Each path is a new rotation, seen through one point. The rows after it are directions, each followed by how far the rotation turns it, in degrees each step (0 if it stays put).
Each turn is a multiple of 5 degrees from 10 to 175, or 0.
Each row of a path follows its step; steps can be skipped.
Rotation 1:
step 0: [-11.6   2.0 -10.7   6.9  11.5 -16.3  -1.0  -1.6  -8.5  -0.4   2.2   1.0
   3.6  -5.7  -6.6   6.5  -8.0  -6.1   3.3  -7.3  14.8  13.3  20.9   5.8
   0.7  15.9  -8.4  32.0]
step 1: [-18.8 -10.6  -8.5   6.6  17.0  -7.2  -8.2  -2.0  15.2 -12.4   1.2   2.8
  -0.9   8.3  -9.0  14.6 -20.5   2.3 -11.8  -2.8  22.9  -4.7   7.6   6.1
   2.8 -15.9  -2.1   9.3]
step 2: [-11.5  12.5  -9.6  -2.3   3.4   3.3  -2.9  16.4   4.3   6.8   9.9  -3.7
   6.9  -0.3 -10.2  18.8 -12.4  -5.0   8.3  21.9  23.1   0.4  10.2 -12.5
  14.5  -4.0 -11.9   8.7]
step 3: [-11.0   0.1 -15.6   5.1   5.6  -0.1  -9.9  -4.1  -0.8  -1.8   8.9 -11.6
   9.4  -0.2   5.4  11.7   4.9 -18.9  -2.9   5.4  27.2   1.1   1.3  13.8
 -14.0   8.6 -21.8  11.8]
step 4: [-11.3  -9.0  -0.9   0.0  12.9 -14.0   4.0 -20.2  -4.4  11.3   7.7   0.2
  -4.0   5.6 -12.5  12.3   0.7 -10.3  -7.6  -6.4  29.5   8.6  10.1  -1.0
  18.1  -6.9  -9.9   4.3]
step 5: [ -4.9   9.2  -6.4   5.6   1.5 -18.0   0.2  13.9   3.6  -0.8  24.1   2.6
 -19.5   1.4   3.7  14.6 -18.7 -13.2   1.9   4.9  16.3   4.5   9.2   9.3
   3.2 -13.2  -4.4  12.9]
step 6: [ -6.7   8.8   6.7  11.7  16.9  10.3 -11.3  -1.6  10.6  -1.8  15.0   1.1
   5.3  -5.1   1.1   6.2  -7.9 -16.4 -11.2  -0.6  16.7   0.4   4.9 -15.9
  -1.6  -3.2 -20.8  24.2]
step 7: [ -6.2  -8.3 -26.5   1.5  11.7  -5.4  -2.9 -14.0   0.2  14.3  -7.7   2.7
  -6.1  -0.1   3.4   7.4 -14.9  -3.5   2.7   9.2  16.3  11.2  17.0  -5.5
  -1.0   3.7 -16.0  20.2]
step 8: [-16.0   3.1  -0.9  -7.4  13.7  -3.8  -6.6  -7.6   1.0  -1.7  13.4  -0.3
  -4.9   1.0  -7.9   3.3 -16.8   8.1   4.4   6.6  36.7   4.5  -3.3  12.0
  -8.1 -15.8  -0.7  11.0]
step 9: [  4.5  12.7  -8.8  -1.2   3.9  -2.4  -2.2  11.1  -5.6   1.6   8.9  -9.9
  18.3  -8.3   2.1  12.5  -9.3 -11.8  -3.6  -4.7  31.5   5.8  15.8  -9.8
  10.6 -12.4  -1.4  13.5]
step 10: [ -4.8  -5.6 -15.8  -0.2  13.8 -12.0  -7.3  -6.0  12.1  -8.8  18.5   0.5
   6.5  -0.8  -0.7   5.1 -14.9 -18.4  -1.3  -1.4  20.5   2.9  15.9   1.3
  -6.5  19.3 -15.9  -1.2]
step 11: [-14.0  -1.8  -6.8  -2.2  15.0 -11.7   8.6  -5.3   2.8   7.9  19.6   1.4
  -1.8   2.9 -14.6  11.1   0.3  14.8 -16.4   5.0  17.1  -3.5  13.9   2.5
   9.5  -5.6 -19.1  17.1]
Directions:
[  6.1   1.9  -3.9  -6.2  -3.4  -0.9  -0.7  -2.9  -0.7   1.1  -0.2  -5.3
  10.9   3.5  -0.4   2.6   3.1  -1.5   2.8   4.1  10.3   2.7  -4.7   2.6
  -0.8  -1.3   1.4 -11.2] -> 60
[ 3.5  0.1 -3.9 -7.8  4.1  0.5  1.2  0.6 -0.9 -3.6  2.4 -0.3  5.9 -6.9
  0.7 -8.4 -7.1 10.6 -0.9 -4.9  2.5 -1.5  7.6 -2.7 -4.6  2.2  4.6  0.8] -> 35
[-5.6 -1.7  4.9  3.4 -5.1 -5.1  5.7 -9.1 -3.8  5.7 -0.4 -3.9  2.4  9.4
  3.3  2.3 -4.1  9.4 -1.1 -3.1  0.3  2.5  0.8  1.6 -4.7  5.1 -1.6  2.1] -> 100
[-9.5  4.0 -0.1 -4.0  1.8 -7.6 -3.1  2.0 -3.1 -4.1 -2.5 -5.0  0.4  3.0
  1.1 -8.5 -0.6 -4.1 -7.9  6.4 -0.4  8.0  3.7 -3.6 -0.7 -4.9 -4.3 -1.1] -> 0
[  2.0  -4.7 -11.4   5.1  -6.1  -5.7   1.8   3.9  -0.4  -6.1  -2.4  -1.1
  -2.5  -1.9  13.3   2.5   0.8   1.0   1.6   0.8  -0.7  -1.7   2.0   4.6
  -5.0  -4.7  -1.6   0.3] -> 160
[-4.9  9.1  4.7 -0.7 -6.9  3.8  0.3  9.1 -2.3  4.0  9.2 -2.7 -2.2 -1.2
  3.2  1.9 -4.2  6.5  1.8  3.5  1.0 -4.4 -2.3 -0.4  1.2 -8.6  2.0 -1.7] -> 110
[  2.5  -1.8   2.6   3.9   0.6  -2.1  -4.0  -4.7   4.7   0.4   2.0  -8.5
   6.0  -5.7  -0.4  -1.1   3.8   2.2 -11.2   3.0  -1.1  -4.7  -5.3   5.7
   1.1  -4.4   4.4   8.4] -> 140
